One vector is turned by the same rotation once a step. Each row is the vector after some number of steps, and that number follows the row.
The counts run from 0 to 151.
[ 3.10 -1.57  0.56 -0.31 -0.85  4.02 -0.81  0.57 -0.77  1.11  0.60  1.66
  0.40 -0.72 -1.98 -2.06 -2.65  1.66  4.52  0.55  3.82 -1.07  3.41 -0.24
 -1.01  1.69  3.46  0.72  2.89 -2.57  0.53  3.16 -1.94 -2.85  0.77 -1.81
  1.04]
116
[ 2.00  1.59 -0.70  3.92  2.03 -0.69 -2.85  1.52  1.30 -1.85 -2.48  1.07
  0.11 -2.27 -5.16  0.83  1.32 -0.28 -0.23  1.73  0.49 -0.82  1.05 -2.71
 -0.36  3.70  0.52  3.33  0.48 -0.07  5.50 -3.04 -0.47 -0.66  0.87 -2.31
 -0.71]
42
[ 0.14  3.12  3.24  4.07  0.47  1.61 -0.88  0.00  2.06  0.25  0.04  1.18
 -0.06 -2.28 -2.30 -3.57  1.72 -1.09  1.59 -0.53  1.54 -2.59  1.48 -2.92
  0.08  0.41  0.41 -0.95  2.69  1.24 -1.01  1.84 -0.52 -2.03  3.60  2.69
 -4.50]
127
[ 3.50  1.18  3.57  3.84  2.43 -1.60 -2.61  1.87  2.48 -1.64  1.77  1.60
 -1.36 -4.41  0.20 -0.17 -2.98 -1.26  1.85 -0.67  2.02 -0.69  3.79 -1.14
 -0.48  0.00  1.42  1.53  3.82 -0.28  0.70 -0.06 -0.76 -2.69 -0.79 -0.49
 -1.62]
130
[ 4.63 -1.43  3.72  0.79 -0.27  3.40 -2.66  2.11 -0.81 -2.05  2.07  3.94
  0.64  2.29  0.55  0.43  0.57 -0.55  2.67  1.32  1.05 -2.05  2.45  0.28
  1.45  0.44 -2.38  5.34  1.05 -2.27  0.25  2.46  1.17  2.22 -1.12 -1.49
  1.13]
21
[-1.01  1.73  0.85  5.82  1.35 -0.14 -0.72 -1.45  1.45 -5.02 -2.05  0.56
  0.34 -1.32 -0.41  0.82  2.46 -2.05  0.26  2.62 -0.98 -2.09  1.78 -1.32
  3.07  2.18 -2.00 -1.18 -1.26  2.26  2.03 -2.76 -0.06 -1.38 -3.81  1.20
  0.53]
49
[ 4.29 -1.92  3.17  1.25 -0.23  3.38 -2.53 -0.98  1.31 -0.98  2.57  3.52
  1.67  0.09 -1.40 -0.08 -0.62  2.03  2.26  0.59  3.94  0.08  3.00 -2.18
  3.00  0.64 -2.47  1.93  2.12  1.05  0.43 -0.46  1.07 -3.98 -2.70  0.94
  0.69]
133
[-1.45  1.70 -3.30  1.30 -3.65 -0.15 -1.45 -0.21  0.76 -4.99 -0.96  0.50
 -0.08 -2.77 -0.16 -0.86  1.00 -0.31  2.97 -0.92 -0.57 -2.10  1.23 -1.19
 -1.14  2.15  6.14  1.39 -0.70 -0.08  3.21 -1.09 -2.49  2.33 -1.59 -3.12
  1.48]
74
[ 3.14  2.63  3.05  2.84  1.96 -1.52 -0.81  0.58  0.53 -2.57  2.29  0.01
 -0.52 -4.73 -1.26  0.02 -2.37 -0.96  3.07 -1.44  2.15 -0.98  3.38 -0.84
  3.31  0.93  0.37  2.22  2.65  1.01 -0.91  0.90  0.21 -2.72 -2.80  1.31
  0.82]
131
[ 3.81 -0.06  1.37  3.47 -0.41  3.84 -2.28 -0.45 -0.62 -1.30  1.55  1.54
  2.89 -0.80 -2.16  1.07  3.24  0.01  5.87 -1.83 -2.48 -2.74  1.73 -1.17
  1.85  0.76 -0.43 -0.26  0.01  2.31  0.13 -0.88 -0.12 -0.52 -1.11 -0.49
 -1.34]
31
[ 4.80 -0.87  2.24  1.89  2.87  2.77 -1.01  2.66 -0.91 -2.98  1.67  3.07
  0.66  1.06 -0.84  0.98  0.59 -0.34  1.97  4.33  2.12  0.52  2.30  0.06
  1.90  2.84 -1.67  4.14  0.22 -0.82  0.93  1.96  0.73  1.32 -3.25 -1.24
  2.30]
20
[ 0.01  1.03  2.33  1.80 -3.51 -0.86 -3.82  2.97  1.47 -5.09  0.17 -1.42
  0.60  0.89 -0.57  0.06 -0.28 -1.39  0.78  2.25 -1.72 -3.16  2.01 -1.03
  3.45  1.55 -0.26  4.09  1.27 -1.49  3.89 -0.79  3.55 -0.79 -1.71  0.95
  2.70]
52
[-1.30  1.31 -4.36  2.58 -4.48  2.03  2.12 -2.45  2.57  0.70  0.80  1.71
  0.46  0.55 -2.91  0.56  4.15 -0.71  3.30  0.08 -2.83 -1.02 -0.89  0.88
  2.87  1.55  1.41 -0.18  1.52  2.12  3.34 -1.07 -0.26  0.23 -1.10  0.74
 -0.27]
71
[-2.41 -0.67 -1.58  3.64 -2.96 -0.06 -1.12  0.75 -0.11 -0.95 -3.36 -0.17
 -3.80 -0.17  1.35 -0.52  0.46 -1.73  0.46  2.04 -0.93  0.06  3.02 -3.55
 -1.61 -0.33  2.58  3.68  3.49 -0.12  5.41 -0.10 -2.81  0.44 -1.83 -1.34
  1.07]
82
[ 2.00 -1.52  1.21  4.14  1.51  3.60 -5.65  2.28 -1.00 -3.91 -2.93  0.86
  2.45 -2.51 -0.95  0.11  1.98  0.25  2.09  2.05 -0.19 -3.53  2.98 -0.38
 -2.40  2.99  1.00  0.78 -2.06 -0.32 -0.54 -1.45  0.15 -0.47 -1.13 -2.36
  1.63]
34
[ 0.95  1.64  1.17  4.21  1.41  0.09 -0.48  1.26  2.20 -3.79 -2.90  1.78
 -2.45 -2.55 -0.85 -0.47  2.12 -1.76 -0.31  3.83  0.01 -0.29  3.02  0.41
  2.83  1.94 -3.55  0.88 -1.27 -0.79  3.93 -2.97  1.62 -2.45 -3.46 -0.09
  1.09]
50
[ 2.42 -0.52 -1.08  5.52 -0.82  3.36 -2.17 -0.29  2.09 -1.28  0.55 -1.47
  1.43  2.95 -1.90  3.73  0.73 -0.68 -0.30  2.92  0.25 -4.34  3.19 -1.42
  0.13  2.45 -1.67  2.92  2.14 -0.81 -0.67  0.09  1.68 -2.64  2.27 -1.30
  0.83]
38
[-1.33  0.81 -2.05  0.64 -4.53  0.85  0.14 -0.77  0.34  1.88 -0.34 -0.14
  0.44  1.44 -1.75 -1.55 -0.33  2.09  2.14  3.45  2.21 -0.52  0.26 -3.43
  1.35  3.43  3.10 -0.38  6.10  0.40  4.59 -0.38 -1.81 -1.43  0.77 -0.36
  2.65]
85
[ 1.27 -0.26  0.64  4.40  1.27  5.13 -0.42 -0.11  1.36 -1.00 -1.57  2.72
 -2.81 -3.03 -0.98 -0.69  1.01  1.35  0.54  2.96  3.36 -1.37  2.80 -0.21
 -2.65  1.07 -0.29  1.41  0.53  1.73 -3.60  0.89 -2.40 -1.01 -1.63  0.19
  0.49]
120
[-3.10  1.13  0.13  4.55 -2.03 -0.39 -3.30  0.54  5.47 -2.56  0.91  2.38
  2.43 -0.48 -2.62  1.51 -1.08 -0.96 -0.56  1.44 -1.68 -4.19 -2.55  0.35
  0.48  3.82  0.92  0.86  0.71  0.23  2.08 -1.99  0.93  0.03  0.33 -1.35
 -2.65]
56
[ 0.03  1.23  1.62  3.02  1.83  1.58 -1.03 -1.06 -1.24  0.42 -0.18  2.79
 -0.31 -2.39 -0.86 -3.54  1.07  3.02  3.58  1.91  5.41  1.36  1.40 -2.93
 -2.61  2.92  1.29  1.37  1.05  1.95  3.08 -1.60 -3.54  1.97 -1.64  0.27
 -1.10]
2
[ 0.72  2.05 -1.74  5.48  1.80  1.92 -0.85  0.11 -0.11 -1.71 -1.15 -0.12
 -0.95 -2.15 -6.57  0.13  2.43 -1.24  0.24  1.22 -0.34 -2.48  0.13 -2.96
  1.68  2.29 -1.06  2.72 -0.13  1.46  2.64 -1.43 -0.46 -1.63  1.32  0.66
 -1.65]
41
[-1.45  1.01  0.24  1.97 -3.83  2.02 -2.02  0.06  4.33 -1.11 -0.30  1.68
  1.08 -0.18 -4.30 -0.35 -1.55  0.51 -0.63  3.26 -0.22 -4.35 -2.56  1.19
  2.20  4.32 -1.15  0.17  0.07 -1.76  2.78 -1.40  2.08 -2.83  1.53 -0.84
 -1.55]
55
[-0.27  1.94 -0.18  2.62 -3.61  3.78  3.84  1.26  0.94 -0.76  2.59  1.46
 -1.35  1.63 -1.38 -0.29  3.40 -1.57  2.66  1.56  1.27  0.60  2.05 -0.85
  1.61  1.40  0.54 -0.71  3.04  1.69 -4.21  4.75 -1.15 -0.75 -0.33  2.59
 -2.64]
110
[-1.66  1.49 -0.94  1.78 -5.43  1.86 -1.53 -2.31  3.18  2.11 -0.59  2.34
  0.10  1.16  1.68 -0.42 -2.23  3.09  2.14  1.59  0.57 -2.56  0.22 -2.11
 -0.85  1.46  1.95 -1.07  6.26 -0.58  3.31 -0.30 -2.37 -0.77  0.51 -1.37
 -0.34]
86
[ 1.40  2.33  2.91  4.11  2.24 -0.73  0.78 -0.01  2.91 -2.26  4.15  1.57
  1.85  2.04 -1.03 -0.53 -0.73 -2.85  0.62  0.77  1.52 -3.00  2.68  1.85
  3.44  1.84 -1.68  2.58  2.56 -0.14  1.48  2.99  2.56 -0.73  1.04  2.01
  0.14]
140
[ 0.76  2.31  3.84  2.62 -0.15  4.10 -0.27  1.19 -1.61 -1.82  0.50  1.60
  3.19  2.32 -3.98 -1.56  3.46 -1.45  3.01  1.69  0.12 -2.86 -0.09  0.18
  2.24  2.49 -2.65 -0.12  0.23 -0.35 -0.53  3.40  0.62  2.36  1.84  1.65
 -2.55]
23
[ 3.21  1.19  0.34  3.48 -0.33  3.65  1.03 -0.34 -0.31 -2.02 -0.68 -2.44
  0.95  0.71 -3.11  0.91 -0.14 -1.56  0.98  3.36  1.98 -3.81  3.36  1.38
  1.78  3.25 -1.39  1.56  1.70 -1.44 -1.00  1.05  2.62 -3.04  1.35  0.25
  3.30]
37
[-3.14 -0.09 -2.67  3.95 -3.27  3.29  4.05 -2.82  1.17 -1.47 -3.12  0.99
 -4.46 -0.51 -2.24 -0.66  3.07 -2.10 -0.12  3.83  1.07 -1.41  1.55 -2.11
  0.48 -0.74 -0.18  0.61  0.86  0.69  0.85 -0.06 -2.58 -0.63 -1.58  0.75
 -0.11]
80
[ 0.91  0.94  0.88  1.70 -1.65 -0.25 -3.44  3.37  1.62 -4.32 -2.78 -0.08
 -1.98 -1.56 -0.92  0.54 -0.54 -1.28 -0.92  4.26 -0.99 -1.92  1.88 -0.32
  2.63  2.28 -1.90  3.62 -0.62 -2.49  3.02 -3.04  2.26 -2.25 -3.27 -0.37
  2.59]
51
[-4.80 -1.03  2.18  0.79 -6.23  2.37 -1.27  0.84  3.12 -2.40  0.35  1.16
 -0.55  1.54  0.33 -2.60 -0.66  1.40  0.70  3.60  1.05 -2.02 -0.57 -4.34
 -0.74  0.67  1.15  0.95  1.65 -0.25 -0.22  2.10 -1.54  0.38 -0.87  0.45
 -2.59]
95
[ 1.01  0.65  1.09  0.88 -0.96  2.37  3.09 -1.78 -0.27  0.67  3.98  3.97
 -1.94  0.85  0.78 -0.77 -2.18 -0.66  4.17  0.04  0.75 -1.25  0.02  0.33
  3.97  0.77  0.15  1.37  4.25  0.96  3.51  3.36 -2.33 -0.05 -3.54  1.54
 -1.06]
101
[ 0.50 -1.19  0.22  3.16 -2.38  3.79 -0.43  3.73  2.81  1.29  0.18  4.33
 -3.06 -0.22 -1.96 -0.66  2.00 -1.66  1.53  1.69 -0.97  0.46  3.49 -1.04
 -2.87 -1.32  1.47  2.92  1.43  0.00 -1.34  2.75 -2.62 -1.23 -1.00 -0.24
 -4.62]
112
[-1.02  0.75  3.92  4.42  3.74  2.99 -1.89  0.75  0.52 -4.24  0.70  2.40
  1.87 -1.48 -1.05 -3.81  1.74  0.56  1.50  1.57  2.41 -1.42  1.87 -1.17
  1.61  1.28 -0.26  0.48 -3.25  2.53  1.20 -0.30  1.43 -0.30 -1.70  2.88
 -0.88]
136
[ 0.30 -1.24  3.79  3.83  1.61  3.40 -2.73 -0.05  1.90 -1.03  2.08  3.87
  2.24 -0.79 -2.75 -0.13 -1.64  0.47  3.21  3.31  2.97 -1.28 -1.48 -0.13
 -1.17  3.76 -1.26 -0.01  0.52  0.86 -1.75  0.06 -2.72 -0.47 -2.95 -0.05
 -3.39]
16
[ 0.97  1.86  0.24  5.67  0.55  2.61 -0.69 -1.43  1.26 -1.11  0.18 -1.14
 -1.53 -1.75 -4.95 -0.88  2.82 -2.12  0.03 -0.88 -1.61 -4.56  0.50 -1.80
  1.89  0.16 -1.73  3.28  0.20  1.50  1.66 -1.46  0.55  0.02  1.86  1.85
 -2.05]
40
[ 2.58 -1.78  1.70  1.76 -1.79  4.06 -2.62 -0.68 -0.30  0.17  2.02  0.87
  2.39 -0.72 -0.38 -0.20 -2.27  1.67  5.30 -1.46  2.18 -3.49  2.83 -1.12
 -1.51  1.35  3.44  0.85  3.69  0.61 -2.06  3.62 -2.28 -1.38  0.73 -0.39
  1.14]
117
[-0.11  0.76 -0.03 -0.30 -4.63  2.64  2.32 -1.49  1.08 -2.60  2.70  1.74
 -0.83  3.00  1.58 -2.76  1.53  2.17  1.96  3.02  3.11  1.64  1.83 -3.29
  2.88  1.02 -0.41  1.04  0.50 -0.64  3.43  2.60 -0.12 -0.85 -3.66  1.09
 -0.09]
93
[-0.72 -0.89  2.56  1.36 -1.49  3.64 -1.89  1.15  1.68 -1.49  0.91  6.57
 -0.82 -0.81  2.11 -1.61  0.62  1.65  2.91  0.29 -0.95 -1.49 -0.11 -1.02
 -2.34  0.73  2.56  0.87  0.06  1.31  1.44  2.55 -3.35  3.90 -3.21 -1.04
 -2.64]
104
[ 4.20  0.55  2.13  1.83  1.60  0.53  0.51  0.29 -0.25 -2.41  3.31  1.65
  1.62 -1.19 -1.88  0.54 -1.21  1.20  3.53 -0.01  3.80  0.24  3.18 -2.08
  4.25  2.12 -1.70  2.32  1.82  2.09  0.78  1.67 -0.17 -3.41 -2.80  1.87
  1.14]
132
[-4.47  0.47  1.50  3.58  0.14  0.06  2.17  1.23  1.97 -2.16  0.09  1.48
 -2.89 -0.22 -0.18 -5.51  0.04 -2.09  1.63  3.78  1.95  0.85  1.03 -0.33
  0.57  1.47  2.23 -1.57  1.29 -0.71  3.98  2.72 -2.72  0.54 -1.54  1.30
 -3.62]
97
[ 2.80  2.34  1.89  1.68 -0.49 -1.36 -2.14 -0.14 -1.86 -3.95 -0.59 -1.35
  1.65 -3.78 -2.46 -0.33 -1.83 -1.11  2.64 -2.50  0.24 -4.28  1.25 -2.21
  3.33  2.21  0.25  0.54  3.22 -0.83  3.28 -1.18  0.53 -1.05  1.66 -2.15
  1.20]
44
[-0.35 -1.66  1.00  4.89 -1.32  2.83 -2.69 -0.01  3.84 -0.14 -1.96  4.92
  1.85 -0.22 -0.98  2.09  2.89 -2.71  1.48  2.42 -1.61 -1.24  3.94  1.72
 -1.19  0.24 -2.04  0.67 -0.65  0.32 -2.76 -1.59  1.37 -0.72 -1.53 -0.27
 -0.01]
151
